One hidden turn or mirror swaps the rows below in pairs. Which row is each named row swapped with?
The rows were stretched afterwards, more along some directions than others.
Q_634: 1.447, 0.816, -1.741, -4.142, -0.296, 2.004, -2.020, 0.733, -0.358, 1.068, 3.541, 0.409, 2.482, 0.763, -0.023, 0.327
Q_280: -0.359, -1.343, -1.101, 0.613, 0.930, -0.643, 1.168, 2.148, 0.602, 1.044, 2.276, -0.623, -0.224, 1.013, 0.101, 2.470
Q_118: 4.416, 0.804, -0.456, -4.243, 1.041, 1.872, -0.886, -2.941, -2.904, -4.049, -0.981, 1.621, 0.126, -1.813, -2.459, -0.897
Q_613: 3.135, 0.331, 1.128, -2.105, -1.826, 1.779, -2.095, -0.057, 0.070, -1.680, 0.540, 0.275, 5.038, -3.679, -0.082, 1.647
Q_87: -1.114, 0.238, 0.465, -2.507, 0.907, 4.528, -2.734, -1.111, -0.063, 0.516, 2.220, -1.207, -2.009, -3.463, -2.634, -0.626
Q_935: 2.287, -0.408, 1.383, -2.618, 2.356, 0.023, -1.685, -0.553, -1.310, -3.028, -0.756, -0.211, -4.349, -0.744, 0.306, 0.364
Q_684: -0.437, 0.470, 1.493, 0.418, -0.678, -0.322, -2.204, 1.466, -1.801, -0.196, -1.165, -1.083, -2.860, -3.446, -1.761, -0.086
Q_179: 0.133, -1.068, 2.815, -0.076, -0.676, -0.150, -2.601, 0.144, -0.670, -0.420, 1.177, 0.271, -0.442, -4.190, 0.734, 1.538
Q_597: 2.257, -0.590, -0.448, -2.284, 2.213, -0.025, -0.596, -2.595, -4.044, -1.563, 0.603, 1.596, -2.575, 2.352, -2.431, -0.617
Q_241: 2.550, 0.025, 1.870, -1.633, -0.008, 2.771, -1.889, -2.014, -1.197, 0.417, -1.198, -3.570, -1.413, 0.564, -0.663, -0.232
Q_825: -1.134, 1.083, 0.496, 1.079, -2.505, -1.838, -1.775, 1.007, -2.602, -0.025, -1.060, -0.812, -2.621, -1.401, -1.289, -0.980
Q_277: -3.037, 2.787, 4.378, -0.350, 2.794, -2.386, -0.214, -2.186, -3.397, 2.917, -1.291, 0.115, -2.068, -3.732, -1.684, -0.180
Q_22: -0.030, -0.180, -0.596, -1.991, 0.582, -4.331, -1.862, 0.158, -3.299, -0.429, -0.744, 0.406, 0.076, -2.864, 1.053, 1.006
Q_184: 0.095, -0.251, 0.096, -4.100, -0.160, 2.210, -1.286, -0.304, 2.348, 2.970, 1.769, -3.542, 0.481, -5.376, 0.354, -1.563
Q_429: 0.883, 2.707, 1.047, 1.537, -0.149, 2.109, -1.869, 0.596, -1.182, -2.968, -0.989, 3.570, -0.328, -2.891, -1.349, 0.018
Q_175: -1.749, -0.771, -1.860, -2.744, -0.884, -2.121, 0.112, 0.155, -0.672, 2.368, 1.764, -0.671, -1.712, -1.882, -1.376, -1.283
Q_236: -1.132, 0.136, -0.209, -3.782, -1.751, 2.189, -1.344, -2.847, 1.974, 2.108, 0.127, -3.264, -1.468, -4.053, 0.698, 0.109
Q_818: -0.753, -1.181, 1.461, -1.518, -0.413, 1.662, -1.442, 2.613, 2.291, -0.085, 1.153, -2.219, -2.551, -0.744, 3.707, 1.104
Q_317: 1.416, 2.237, 1.606, -2.868, 0.059, -0.721, -0.226, -1.522, 0.487, 0.507, 1.313, -2.373, -3.538, -4.054, 0.626, 0.785
Q_400: 1.008, -0.366, 2.099, 2.113, -1.972, -0.631, -1.825, 0.890, 3.409, -0.418, 1.542, -1.436, -0.966, -1.965, -1.515, -1.116
Q_753: 3.085, -1.968, -0.670, -1.252, 2.825, 0.520, 0.293, -1.472, -2.877, -1.897, 0.936, 2.383, -1.940, 1.454, -3.458, 0.319
Q_803: -1.734, -2.194, -0.314, 2.248, -0.985, -2.782, 1.076, 1.801, -1.648, 0.298, -1.890, 0.471, -2.811, 0.560, -0.009, -1.010
Q_535: 1.232, 3.354, -0.956, -0.993, 0.305, 2.742, 0.003, -2.689, -1.728, 0.292, -1.211, 1.905, 0.391, -2.221, -3.686, 0.565
Q_791: -1.932, 0.686, 0.162, -0.181, 0.420, 0.365, -2.177, 2.507, 1.545, 1.646, 2.972, 0.758, -1.296, -0.348, -0.030, -1.504
Q_262: 0.888, 0.529, -0.826, 0.596, -4.988, -2.495, -1.821, -0.890, 0.832, 2.900, 0.841, -1.809, -1.526, 0.310, -0.701, -2.199
Q_521: 1.366, 1.760, 2.103, 0.619, -0.867, -3.001, -0.350, 1.193, -0.725, -2.041, 1.962, 1.471, 1.671, -0.027, -0.829, -0.135
Q_931: 3.950, 0.816, 0.648, -4.103, -2.647, -0.031, -4.492, -2.126, -1.812, -0.433, 1.463, -0.890, -0.599, -1.088, 1.676, 0.119
Q_489: 1.323, 1.048, 2.204, -0.527, 3.380, 3.111, -0.424, -1.296, -3.109, -1.154, -3.127, -0.403, -0.195, -2.310, -0.487, 2.307
Q_352: 4.232, -0.384, -1.759, -3.795, -0.554, 2.357, 0.236, -1.583, 0.453, -2.422, 2.484, 1.368, 1.948, -5.083, -0.390, 1.877
Q_978: 0.348, -0.902, 0.963, -1.551, -0.123, -0.635, 1.295, -0.964, -3.046, 1.894, -0.223, -0.478, 0.223, -0.936, 1.686, -0.620
Q_707: 1.470, -0.707, -2.011, 1.011, -2.249, 3.689, -0.432, 0.107, -0.549, -3.473, 2.236, 2.701, 1.183, -1.321, -3.509, 0.230
Q_998: 2.718, 0.175, -0.726, -1.141, 0.444, -3.202, -1.726, 0.205, -0.289, -1.853, -0.877, -1.004, 0.897, 0.601, -0.884, -2.299
Q_355: -0.196, -1.152, 0.308, 1.895, 0.572, 1.853, 2.452, -0.832, 0.027, -0.822, -2.155, 1.448, -2.733, -0.057, -0.135, 1.098
Q_203: 0.647, -1.599, -1.164, 0.066, -1.896, -0.655, 0.693, -0.928, -1.957, 1.076, 1.667, -0.110, -1.674, 0.239, -0.329, 3.365
Q_36: 3.060, -2.101, -2.774, -2.674, -4.284, 1.915, -0.388, -0.510, 2.293, -2.416, 2.546, -0.221, 3.162, 0.746, 1.394, 0.153
Q_337: 0.362, 0.176, 0.069, -2.337, 0.696, 0.071, -0.092, -1.912, 2.887, 2.957, 2.601, -1.247, 0.473, -2.866, -2.616, 1.043

Q_36 swaps with Q_236
Q_753 swaps with Q_684
Q_175 swaps with Q_118
Q_978 swaps with Q_317
Q_87 swaps with Q_707
Q_22 swaps with Q_998

